61, 138, 62, 192, 133
195, 79, 189, 61, 150
63, 64, 63, 193, 200
200, 71, 190, 65, 200
198, 57, 97, 160, 196
=>
138, 62
79, 189

190, 194, 188, 190
193, 186, 148, 77
60, 69, 70, 127
198, 190, 141, 69
=>
194, 188
186, 148

52, 151, 181, 168
158, 158, 163, 113
79, 161, 176, 149
78, 161, 193, 160
=>
151, 181
158, 163

183, 49, 61, 143, 162
141, 208, 111, 112, 180
98, 126, 193, 121, 85
=>
49, 61
208, 111

46, 218, 213, 213
103, 214, 214, 138
=>
218, 213
214, 214

64, 57, 200, 195, 196
191, 170, 188, 112, 80
62, 61, 59, 192, 198
68, 64, 198, 195, 196
60, 61, 61, 194, 197
=>
57, 200
170, 188

147, 130, 116, 191, 170
70, 140, 107, 209, 118
133, 121, 134, 160, 153
=>
130, 116
140, 107

155, 172, 94
143, 39, 219
=>
172, 94
39, 219
---
172, 136, 125, 121, 190, 168, 113, 185, 154, 181, 143, 140, 128
132, 43, 123, 115, 86, 98, 114, 78, 123, 77, 81, 83, 50
118, 129, 105, 193, 48, 44, 212, 122, 109, 85, 110, 113, 171
129, 115, 90, 124, 72, 127, 141, 118, 198, 79, 114, 112, 172
139, 123, 146, 161, 150, 161, 122, 162, 134, 179, 158, 139, 128
130, 141, 198, 151, 139, 152, 156, 157, 125, 177, 102, 157, 154
=>
130, 141, 198, 151, 139, 152, 156, 157, 125, 177, 102, 157, 154
139, 123, 146, 161, 150, 161, 122, 162, 134, 179, 158, 139, 128
172, 136, 125, 121, 190, 168, 113, 185, 154, 181, 143, 140, 128
132, 43, 123, 115, 86, 98, 114, 78, 123, 77, 81, 83, 50
118, 129, 105, 193, 48, 44, 212, 122, 109, 85, 110, 113, 171
129, 115, 90, 124, 72, 127, 141, 118, 198, 79, 114, 112, 172

110, 197, 110, 139, 58, 159
115, 118, 109, 95, 174, 147
140, 157, 118, 174, 141, 95
155, 141, 104, 137, 92, 144
=>
140, 157, 118, 174, 141, 95
110, 197, 110, 139, 58, 159
115, 118, 109, 95, 174, 147
155, 141, 104, 137, 92, 144

179, 179, 179, 178, 174, 178, 177
48, 48, 47, 46, 49, 43, 44
183, 186, 184, 186, 186, 184, 183
74, 75, 74, 74, 75, 71, 71
188, 188, 187, 187, 187, 190, 190
199, 197, 195, 199, 198, 199, 198
172, 167, 168, 169, 168, 169, 168
176, 175, 175, 177, 174, 176, 174
85, 87, 88, 84, 86, 85, 85
52, 53, 54, 54, 56, 50, 52
50, 51, 52, 52, 51, 48, 49
=>
199, 197, 195, 199, 198, 199, 198
188, 188, 187, 187, 187, 190, 190
183, 186, 184, 186, 186, 184, 183
179, 179, 179, 178, 174, 178, 177
176, 175, 175, 177, 174, 176, 174
172, 167, 168, 169, 168, 169, 168
85, 87, 88, 84, 86, 85, 85
74, 75, 74, 74, 75, 71, 71
52, 53, 54, 54, 56, 50, 52
50, 51, 52, 52, 51, 48, 49
48, 48, 47, 46, 49, 43, 44

119, 143, 93
66, 172, 97
75, 133, 108
122, 153, 126
109, 90, 113
156, 103, 61
95, 162, 143
112, 124, 89
=>
95, 162, 143
122, 153, 126
109, 90, 113
75, 133, 108
66, 172, 97
119, 143, 93
112, 124, 89
156, 103, 61

171, 100, 157, 149, 132, 113, 145, 91, 138, 170, 150
96, 120, 138, 128, 127, 99, 130, 139, 122, 186, 127
113, 141, 112, 207, 135, 83, 143, 129, 119, 68, 134
149, 127, 124, 197, 98, 94, 179, 167, 121, 103, 154
154, 154, 128, 168, 92, 103, 125, 85, 128, 86, 115
130, 103, 99, 180, 132, 146, 117, 157, 133, 161, 120
=>
171, 100, 157, 149, 132, 113, 145, 91, 138, 170, 150
96, 120, 138, 128, 127, 99, 130, 139, 122, 186, 127
154, 154, 128, 168, 92, 103, 125, 85, 128, 86, 115
149, 127, 124, 197, 98, 94, 179, 167, 121, 103, 154
113, 141, 112, 207, 135, 83, 143, 129, 119, 68, 134
130, 103, 99, 180, 132, 146, 117, 157, 133, 161, 120

97, 91, 91, 97, 104, 115, 119, 109
165, 163, 157, 146, 134, 121, 128, 135
146, 156, 163, 166, 162, 155, 132, 142
129, 116, 105, 96, 92, 92, 129, 129
147, 135, 122, 109, 100, 93, 115, 100
127, 141, 152, 160, 164, 163, 131, 131
95, 104, 115, 128, 140, 152, 97, 59
110, 100, 94, 91, 93, 100, 92, 55
91, 93, 99, 110, 122, 135, 141, 160
160, 165, 165, 160, 151, 139, 131, 138
160, 152, 141, 127, 115, 103, 125, 124
=>
160, 165, 165, 160, 151, 139, 131, 138
146, 156, 163, 166, 162, 155, 132, 142
165, 163, 157, 146, 134, 121, 128, 135
127, 141, 152, 160, 164, 163, 131, 131
160, 152, 141, 127, 115, 103, 125, 124
147, 135, 122, 109, 100, 93, 115, 100
95, 104, 115, 128, 140, 152, 97, 59
129, 116, 105, 96, 92, 92, 129, 129
91, 93, 99, 110, 122, 135, 141, 160
110, 100, 94, 91, 93, 100, 92, 55
97, 91, 91, 97, 104, 115, 119, 109

145, 125, 111, 129, 124, 92, 122, 145, 127, 118, 140
90, 109, 189, 129, 178, 157, 168, 147, 143, 102, 103
135, 118, 148, 136, 136, 162, 183, 168, 98, 115, 116
86, 90, 180, 93, 132, 123, 173, 179, 89, 111, 92
136, 113, 207, 127, 125, 146, 174, 116, 130, 104, 93
174, 111, 118, 110, 123, 103, 92, 88, 135, 118, 81
=>
136, 113, 207, 127, 125, 146, 174, 116, 130, 104, 93
90, 109, 189, 129, 178, 157, 168, 147, 143, 102, 103
86, 90, 180, 93, 132, 123, 173, 179, 89, 111, 92
135, 118, 148, 136, 136, 162, 183, 168, 98, 115, 116
174, 111, 118, 110, 123, 103, 92, 88, 135, 118, 81
145, 125, 111, 129, 124, 92, 122, 145, 127, 118, 140

159, 143, 98, 141, 152, 109, 160, 150, 130, 177
109, 173, 180, 124, 201, 110, 170, 144, 136, 101
108, 164, 176, 111, 199, 122, 168, 149, 116, 105
139, 114, 122, 159, 122, 100, 148, 158, 133, 138
158, 148, 101, 127, 113, 84, 153, 173, 132, 169
107, 120, 113, 146, 135, 130, 136, 143, 105, 128
=>
109, 173, 180, 124, 201, 110, 170, 144, 136, 101
108, 164, 176, 111, 199, 122, 168, 149, 116, 105
139, 114, 122, 159, 122, 100, 148, 158, 133, 138
107, 120, 113, 146, 135, 130, 136, 143, 105, 128
158, 148, 101, 127, 113, 84, 153, 173, 132, 169
159, 143, 98, 141, 152, 109, 160, 150, 130, 177
